Each row has a name. Each question is about the rows just above it.

Columns, left to right: U T E K
k628: [125 106 129 155]
k384: [ 92 141 146 179]
k942: [129 158 176 154]
k987: [ 79 121 112 174]
Number of entries in [ 92 141 146 179]:	4
[ 92 141] with -1 step of 1 on every entry:	[ 91 140]
Shift each entry of [125 106] by -1 times 1:	[124 105]
Move every entry of [92] by +1 step of 1.	[93]
How many entries does [125 106 129] have?	3
Number of entries in [ 92 141 146]:	3
Which column holds [141 158 121] top down?	T

Columns, left to right: V Z Q M X G B
k628: [156  70 111 164 115  80 112]
k813: [ 81  71 134 135  72 167 131]
k398: [155 150 150  74 183 120 159]
k899: [ 88 126 143 179 143 119 129]
k942: [ 77 104 151  71 129 159 131]
k421: [155 178 182 103 139 183 167]
k987: [ 86 141  84 109  73 167 134]
k221: [165 151 136 118 130 139 139]
k384: [170  80 183 169 106 174  79]
Which entry of k628 is missing from [112 115 164  80 156  70]?	[111]
Which column holds this, read top down? [183 167]	G
Which entry of k813 is missing from [167 134 135 131  81  72]?	[71]
k942 without one entry, shuffled: [104 129 159 151  77  71]. Gone:	[131]

Columns, left to right: C R H N S
k899: [ 85 184 141 134 133]
k987: [157  89 136 144 126]
k421: [162 105 141 126  98]
k221: [169 102 138 138  93]
k628: [ 85 172 137 137 132]
k414: [163  91 126 146 125]
k942: [169  94 131 148 122]
k784: [174  98 137 149 113]
k398: [169 102 138 139  94]
Which column holds this, read top down? [ 98  93 132 125]	S
Shift each entry of [102] by -1 times 1:	[101]
Which column holds [ 85 163 169 174] top down?	C
The one value in k784 and k628:	[137]

Columns, left to right: kud budo raz Zule nake panu bokom Nus dal
k221: [ 68  86 142 123 151  92  90 139 105]
k813: [116 113  95 154 102 108 124 122 129]
k723: [146 150 146 151 139 147 124 107 110]
k414: [ 88 147 180  85 150 132 104 124 113]
k784: [172 122  76 119  96 142 164 152 123]
k628: [132  92 110 101 144 137 133 172 184]
k899: [179 146  94 149 107 157 142 103 132]
k398: [ 88 147 180  85 150 120 100 130  84]
k942: [110 128 168  90 154 154 103 124 121]
Shift each entry of [110 128 168] by -1 times 1:	[109 127 167]
The one value in k942 and k628:	[110]
Shift each entry of [132  92 110] by -1 times 1:	[131  91 109]

Columns, left to right: F W P D Y A J
k221: [136 173 157 152 155 139 123]
k723: [152 128 119 115 123  71 143]
k384: [ 97 104 114 139  89 124 159]
k899: [136 119 109  87 102 146 147]
k414: [133 175  97 102 120 108 129]
k784: [170 117 159 145 142 140 157]
k813: [136 119 109  87 102  95 147]
k987: [126 138 110 139 148 140 185]
k421: [138 132  81 162 115 119 153]
k942: [140 158 148 177 107 139 125]
k628: [154 149 113 103 154 166 144]
k398: [110 112 107 128  83 132  93]
Which column holds [129 157 147 185 153] top down?	J
Shift each entry of [133] by +1 times 1:	[134]
[142 140] with +1 step of 1 on every entry:	[143 141]
Which column holds [ 97 136 133 170 136 126 138 140 154 110] top down?	F
How many entries does [138 132  81 162 115 119 153] have?	7
Move every entry of [114] by -1 step of 1.	[113]

Columns, left to right: mive bini Vukaz gitul befi tus Gadam butig
k421: [134 134 163  85  83 135 125 174]
k942: [ 84 136 161  85 154  97 124 173]
k398: [ 82 148 180 139 128 140 134 149]
k384: [160  96  99 144 134 118 153 106]
k414: [131 118 129 130 110  84  87 108]
The one value in k942 and k421:	[85]
How many entries does [ 82 148 180 139 128 140 134 149] have?	8
Move every entry of [135] by +1 step of 1.	[136]
Which column holds [163 161 180] top down?	Vukaz
Shift each entry of [130 110] by +1 times 1:	[131 111]
Which value is in both k942 and k414?	[84]
[ 85  85 139 144] is in which column, read top down?	gitul

Columns, left to right: kebiv bisel Meke Petum vete Salig Roz
k987: [179  97 151 108 133 102 176]
k942: [110  72 161 162  84 111  81]
k398: [147 151  90 158 104  84 168]
k221: [130 170 110 146 107 122  98]
k723: [ 89  69 150  88 186 138 164]
Which value is in both k221 and k942?	[110]
Number of entries in [147 151  90 158]:	4
Shift each entry of [161 162  84] by +1 times 1:	[162 163  85]
How many entries does [147 151  90 158 104  84 168] have?	7

Columns, left to right: Sapot gaf ludid zit koba Mude tef punab rinef vez
k813: [143 171  87  98 173 161  88 131 145  87]
k987: [ 97  94 132 134 166  85 172 160 145 124]
k414: [ 87 171  87 146 173 161 103 124 173  88]
k723: [ 97  94 132 134 151  85 172 160 145 124]
k987 without one entry, shuffled: [ 94 166 132  97 134 172 160 145 124]. Gone:	[85]
Move every entry of [172 160 145] by +1 step of 1.	[173 161 146]
The one value in k414 and k723:	[124]
The one value in k723 and k813:	[145]

Columns, left to right: mekol pumog febu mivak buvav Buzin
k221: [157 126 151 176 141 116]
k628: [113 139 139 114 151 155]
k398: [157 126 151 176 141 127]
k987: [150 109  99 124 131 126]
k942: [136  92 126 120 118 120]
Which value is in both k221 and k628?	[151]
The one value in k987 and k942:	[126]
Shift each entry of [151 176] by -1 times 1:	[150 175]
Which column holds [176 114 176] top down?	mivak

Columns, left to right: bovu vipam Vifu dum dedet Fubu sel num
k899: [119 180 114 152 170 147 123 158]
k723: [144 141 137 120 131 126 142 119]
k942: [135 156 142 141 141 136 125  89]
k421: [140 148 139 129 135 130 135 149]
k813: [109 117 144 137 119 119 125 110]
k221: [147 148 116 137 129 125 114  96]
k384: [ 96 120 114 130 136 106 121 127]
k628: [117 116 149 144 121 116 121 108]
k398: [129 148 121 128 115 121 129 120]
k987: [134 162 144 148 144 140 118  78]
k784: [ 96 120 154 130 136 106 121 127]
k414: [135 157 142 143 141 137 124  88]
Shuffled k421 with one entry gone: [129 140 149 135 130 135 139], missing	[148]
How many entries does [135 157 142 143] have?	4

Columns, left to right: pogen Fupaf vafik gep Ged doz
k628: [ 82 162 173 188 107 133]
k813: [189 188 131 163 111 142]
k899: [ 89 171 182 131 127 144]
The one value in k813 and k628:	[188]
Which column holds this, read top down? [131 182]	vafik

Columns, left to right: Befun lav bar zemi Zevez Mitis ganu fegu dazez
k398: [103 123 130 159 140 116 123 147 159]
k784: [155 131 162 118 112 130 126 136 153]
k942: [122 178 137 142 139 116 122 113 112]
[123 126] is in which column, read top down?	ganu
Which value is in both k398 and k942?	[116]

Columns, left to right: Tiv Bigo nefi perin
k384: [116 148  74 115]
k398: [148 147  84 102]
k987: [148 148 115 116]
Shared by k384 and k398:	[148]
The one value in k398 and k987:	[148]
Which value is in both k987 and k398?	[148]
k987 without one entry, shuffled: [115 148 148]. Gone:	[116]
[84] with -1 step of 1 on every entry:	[83]

Columns, left to right: Zuzu Bafur vimur bofel gigif las lin puriv Nazo Supos
k899: [106 162 137 146 173 121 117 105 148 167]
k628: [110 121 112 114 116 109  81 141 109 115]
k421: [110 121 112 114 116 109  81 141 119 115]
[114 116 109  81] with -1 step of 1 on every entry:	[113 115 108  80]
Which column holds [146 114] top down?	bofel
Shared by k421 and k899:	[121]

Columns, left to right: Ril vakid fosev vosi sovi
k813: [115 109 127 112 128]
k987: [114  89 143 101 107]
k628: [114  89 143 154 132]
k398: [112  89 143 113 125]
k414: [130 111 111  96 105]
Shift each entry of [114  89] by +1 times 1:	[115  90]
The one value in k813 and k398:	[112]
k813 without one entry, shuffled: [112 127 109 115]. Gone:	[128]

Columns, left to right: Nudo muraf lub gepog
k414: [126 174 163 131]
k723: [122 142 123 142]
k784: [130 178 123  94]
k421: [125 130 145 145]
Shared by k421 and k784:	[130]
Count the entries of [125 130 145]:	3
Number of entries in [130 178 123]:	3
Shuffled k723 with one entry gone: [142 142 123], missing	[122]
Which value is in both k723 and k784?	[123]
Shift each entry of [142 123] by -1 times 1:	[141 122]
How many entries does [126 174 163] have?	3

Columns, left to right: saput nozo Kir bev dimak davol detab vemi
k899: [114 120 104 112 152 129 133  85]
k813: [116 120 104 111 150 128 128  86]
k221: [122 121 110 111 144 130 120  93]
k384: [114 120 104 112 152 128 133  85]
k398: [116 120 104 111 155 127 143  89]
Number of entries in [116 120 104 111 155 127 143  89]:	8
Shift each entry of [121 110 111] by +1 times 1:	[122 111 112]
Which column holds [128 120] top down?	detab

Columns, left to right: sipad gop situb Fubol lup Tazul
k414: [166 109 159 160 126 111]
k813: [ 73 147 129  96 127 146]
k628: [ 73 147 129  96 128 146]
Which column holds this, read top down? [111 146]	Tazul
Move every entry of [ 73 147] by +1 step of 1.	[ 74 148]
Count the entries of [ 73 147 129]:	3
Move every entry of [ 73 147 129] by -1 step of 1.	[ 72 146 128]
k414 without one entry, shuffled: [109 111 166 159 126]. Gone:	[160]

Columns, left to right: ramo labar Fam Vesi Mado Zipet lele kemo Mafis
k398: [103 118 119 118 170 170 136 131 134]
k784: [103 118 119 118 170 116 127 125 132]
k628: [118 118 119 118 170 117 127 125 114]
Whose row is [118 118 119 118 170 117 127 125 114]?	k628
Shift each entry of [119 118] by -1 times 1:	[118 117]
Which column holds this, read top down? [103 118]	ramo
Shift each entry of [118 119 118 170] by +1 times 1:	[119 120 119 171]
[118 119 118] with -1 step of 1 on every entry:	[117 118 117]
[103 118 119 118 170 116 127 125 132] is in which row?	k784

Columns, left to right: luf miv felor fozoz zil gik Zeseg dopu Gog
k628: [123 118 162 162 132  96 127 108 112]
k221: [118 146 106 122 139 154 128 123 133]
k784: [123 118 134 162 132  96 119 123 177]
k987: [161 144 137 107 131 154 128 139 133]
Number of entries in [123 118 134 162 132  96 119]:	7
Which entry of k221 is missing from [146 123 106 133 118 128 154 139]?	[122]
Where do [123 118 162 162 132  96 127 108 112] appear?	k628
Which column holds this, read top down? [134 137]	felor
Which column holds [118 123] top down?	luf
Which column holds [118 146 118] top down?	miv
Shift each entry of [139 154] by +1 times 1:	[140 155]

Columns, left to right: votat pebiz Mozi lanu nukip Rok zoko dolu
k899: [117 151 146 129 111 135 102 106]
k723: [136 158 149 124 133 128 143 118]
k628: [136  88  97 132 146 120 143 155]
k421: [137 129 130 143 107 111 135 134]
k398: [149 145 128 135 117 121 158 146]
k784: [123  75  87 142 118 103 119 149]
k813: [134 104 102 132 150 101 134 147]
Which entry of k398 is missing from [128 158 145 117 149 135 121]?	[146]
How many entries does [137 129 130 143] have?	4
Whose row is [136  88  97 132 146 120 143 155]?	k628
Shared by k398 and k628:	[146]
[123 134] is in which column, read top down?	votat

Columns, left to right: Lov rin Vuna Dizap Gorez satu Tebes Sagud Lunu Pil
k384: [ 92 132 103 132 124 136 134 135 118 124]
k942: [137 113 123 118 135 136 136 118 147 137]
k813: [139 136 131 136 117 132 134 129 120 124]
k723: [139 114 131 136 117 132 134 129 120 124]
Shared by k813 and k942:	[136]
Which column holds this, read top down? [103 123 131]	Vuna
[120 120] is in which column, read top down?	Lunu
Which entry of k813 is missing from [117 139 136 129 132 120 131 136 124]?	[134]
Count the entries of [137 113 123 118 135 136 136 118 147 137]:	10

Columns, left to right: Der duso Fus Movo sele
k899: [119 122 129 187 186]
k414: [123 129 132 133 133]
k221: [119 139 129 138 138]
k384: [119 129 130 137 137]
k987: [126 124 131 124 124]
k723: [127 131 134 130 130]
k628: [131 132 148 145 145]
k942: [129 130 114 120 106]
k421: [129 134 126 117 117]
Which column holds this, read top down? [130 134]	duso
Shared by k414 and k221:	[129]
Which column holds this, read top down? [133 138 137 124 130 145 120 117]	Movo
Shuffled k899 with one entry gone: [119 186 129 122], missing	[187]
Which column holds this, read top down? [129 139 129 124 131 132 130 134]	duso
k899 without one entry, shuffled: [119 122 186 187]. Gone:	[129]
Which value is in both k628 and k987?	[131]

Columns, left to right: suk pak Kifa Zibu reg
k813: [107 129 125 184 124]
k987: [123 128 129 127 127]
k221: [127 128 128 130 129]
Which column holds [125 129] top down?	Kifa
Which column holds [128 128] top down?	pak
Shared by k813 and k221:	[129]

Columns, left to right: Sereb puza zuti Vom talo
k987: [137  77 124 151 123]
k628: [128  99  93 131 123]
k899: [137  99 150  94 125]
k398: [137 109  93 112  94]
k384: [128  84 142 103 141]
k421: [137  93 150 107 120]
k813: [137  93 150 112 125]
k221: [ 96 119 128 141 112]
k942: [128 103 115 107 136]
Which value is in both k421 and k628?	[93]
The one value in k813 and k221:	[112]
Shift each entry of [ 84 142 103] by -1 times 1:	[ 83 141 102]
Which entry of k221 is missing from [128 141 119 112]?	[96]
k398 without one entry, shuffled: [137 112  94 109]. Gone:	[93]

Columns, left to right: pogi met rebeb navi
k421: [ 88 139 152 113]
k398: [ 94 139 137  83]
k784: [188 157 147  95]
k221: [149 154 151  94]
k813: [140 153 150  89]
k384: [188 157 152  85]
k987: [173 129 129 155]
k723: [118 151 148  79]
k899: [ 73 109 112 127]
Move every entry of [140 153 150] by -1 step of 1.	[139 152 149]
[188 157] with -1 step of 1 on every entry:	[187 156]
Count the entries of [118 151 148  79]:	4
The one value in k221 and k398:	[94]

Columns, left to right: fere dema doka naz lipo vilu miva sabi dilik sabed
k414: [ 88  90 152 105 130  92 137 110 161  77]
k398: [127 130  69  92  78 172 127 131  91 116]
k784: [105 110 127 110 131 127 136 118 143  96]
Count the entries of [ 88  90 152 105 130  92 137]:	7
Shuffled k398 with one entry gone: [172  92  78 127  69 127 116 131  91], missing	[130]
Shift each entry of [110] by -1 times 1:	[109]
Number of entries in [105 110 127]:	3

Columns, left to right: Resa perer dupu Zedo lofis kadal lobez
k784: [102 100 100  98  97 101  97]
k221: [ 88  76 110 140 173 135 142]
k723: [ 93  89  97  98  98 107  92]
k384: [ 86  76 111 143 179 137 146]
Shuffled k723 with one entry gone: [107  89  98  93  97  98], missing	[92]
Shift each entry of [100 100  98  97] by +1 times 1:	[101 101  99  98]

Columns, left to right: vupip Pom Bakiv ganas vunad kup mikan ref Busos
k784: [131 119 126 128 129 128 127 130 131]
k628: [127 122 121 128  84 128 170 105 102]
k384: [135 105 148 123 166 118  90 144 151]
k813: [133 122 129 123 124 126 130 124 130]
k421: [127 122 121 128 136 125 119 128 132]
k723: [136 121 131 131 119 124 132 122 130]
k221: [131 119 127 126 127 127 128 127 132]
k398: [127 122 121 128 136 125 119 128 129]
[122 127 128] is in which column, read top down?	ref
Number of entries in [133 122 129 123 124]:	5
k723 without one entry, shuffled: [121 119 124 122 132 131 131 136]. Gone:	[130]
Shift each entry of [133] by +1 times 1:	[134]
Number of entries in [131 119 126]:	3

Columns, left to right: Tifud mul robad Zeluz bof gegor fured bofi
k221: [153 152 136 108 132  98 112 107]
k784: [179 139 156 124 145 109 125 107]
k723: [182 139 157 125 146 108 120 105]
k899: [180 141 159 122 145 107 120 105]
k628: [161 133 145 128 138 134 118 136]
k942: [126 137 130 128 129 125 127 129]
k987: [138 125 129 137 137 114 118 134]
k414: [133 129 132 133 128 119 133 125]
k398: [127 127 136 128 127 126 128 131]
Shuffled k784 with one entry gone: [156 179 109 139 145 125 107], missing	[124]
Which column holds [161 126 138 133 127] top down?	Tifud
[126 137 130 128 129 125 127 129] is in which row?	k942
How many entries does [182 139 157 125 146 108 120 105] have?	8

Columns, left to right: Besa Zavi Tuzu zivuk
k899: [120 132 111 127]
k628: [130 127 125 127]
k784: [125 130 121 127]
k813: [128 113 114 140]
k723: [100 138  70 124]
k384: [130  89 132 161]
Which column holds this, read top down? [127 127 140]	zivuk
k813 without one entry, shuffled: [114 140 128]. Gone:	[113]
Which column holds [130 125 128 100] top down?	Besa
Which column holds [130 125 128] top down?	Besa
Number of entries in [130  89]:	2
Shuffled k784 with one entry gone: [130 121 125], missing	[127]

Columns, left to right: lutuf Mamed Kun Binof gutoz mar zem gegit
k421: [127 127 118 143 121 125 132 129]
k942: [133 132 176 135 120 133 116 134]
k628: [116 118 147 103 135 136 132 110]
k784: [148 132 118 116 108 122 150 128]
k899: [124 127 146 113 116 120 107 120]
k414: [132 121 131 132 119 130 136 129]
k813: [126 128 133 140 132 142 159 126]
k384: [136 137 159 129 130 143 142 107]
k723: [148 125  99 119 124 114 136 128]
k221: [123 133 122 131 180 125 139 149]
k987: [118 126 110 107 131 127 123 129]
k398: [146 119 120 129 133 125  92 121]
Which column holds [103 116 113 132 140 129 119 131 107 129] top down?	Binof
How many entries does [116 118 147 103 135] have?	5
[127] with +1 step of 1 on every entry:	[128]
The one value in k414 and k784:	[132]
Shift each entry of [133] by +1 times 1:	[134]
Move every entry of [136] by +1 step of 1.	[137]

Columns, left to right: ruda lavol pef bis Kur Pok seve nator vab
k784: [126 135 188 131 122 127 132 127 127]
k942: [157 126 113 128 148 114 133 123 118]
k723: [114 135 188 131 122 127 132 129 141]
Which value is in both k784 and k942?	[126]
Shuffled k784 with one entry gone: [122 188 126 127 127 131 127 135], missing	[132]
How many entries does [157 126 113 128 148 114 133] have?	7
Which value is in both k942 and k784?	[126]
Move every entry of [129] by +1 step of 1.	[130]
How many entries does [157 126 113] have?	3
Number of entries in [126 135 188 131 122 127]:	6

Columns, left to right: leta rotob velap nenuv Sedif Meso som Reziz lofum Dad
k813: [129 137 124 105 151 136 146 116 139 115]
k221: [127 129 127 112 140 134 176 102 109 112]
k398: [129 144 122 108 154 136 156 113 133 111]
k628: [129 128 118 114 160 145 175 121 133 130]
k784: [128 145 122 108 155 137 160 112 131 110]
k384: [129 128 118 114 160 174 175 101 111 111]
k414: [127 129 113 112 140 134 137 117 140 126]
Which entry of k414 is missing from [113 140 134 126 137 129 127 117 140]?	[112]
[134 137 117 140] with +1 step of 1 on every entry:	[135 138 118 141]
[117] with -1 step of 1 on every entry:	[116]
Which entry of k384 is missing from [111 101 111 174 128 129 114 160 118]?	[175]

Columns, left to right: Sutil vidu pov vonel tezos
k421: [103 154 122 178 118]
k784: [133 124 131 127 103]
k221: [ 95 129 128  76  86]
k384: [131 132 139 127 124]
k398: [119 130 128 127 127]
Number of entries in [ 95 129]:	2
Shared by k421 and k784:	[103]
Which value is in both k384 and k398?	[127]
[103  86 124 127] is in which column, read top down?	tezos
Which value is in both k398 and k221?	[128]

Columns, left to right: fite fumin zuzi kad gepel vigig Toli ronup Lezos tota
k723: [116 114 114 117 115 112 111 112 116 117]
k628: [127 130 129 126 127 128 128 130 127 127]
k221: [116 116 112 120 115 109 108 111 115 116]
k398: [118 113 116 115 115 114 114 113 117 118]
k421: [117 113 119 111 115 121 121 117 117 117]
k784: [128 127 127 128 128 128 128 127 128 128]
k813: [118 114 115 117 115 113 113 112 117 118]
k384: [117 115 113 119 115 111 110 111 116 117]
k414: [161  83 147  93 112 134 135  98 146 158]
k899: [162  94 121 135 112  84  80  68 142 160]
k987: [162  82 148  92 112 135 135  98 147 159]
k942: [127 130 129 127 128 128 128 130 127 127]
Shuffled k221 with one entry gone: [111 115 115 120 116 112 116 116 108], missing	[109]
Which column holds [111 128 108 114 121 128 113] top down?	Toli
The one value in k987 and k723:	[112]
Shift each entry of [113] by -1 times 1:	[112]

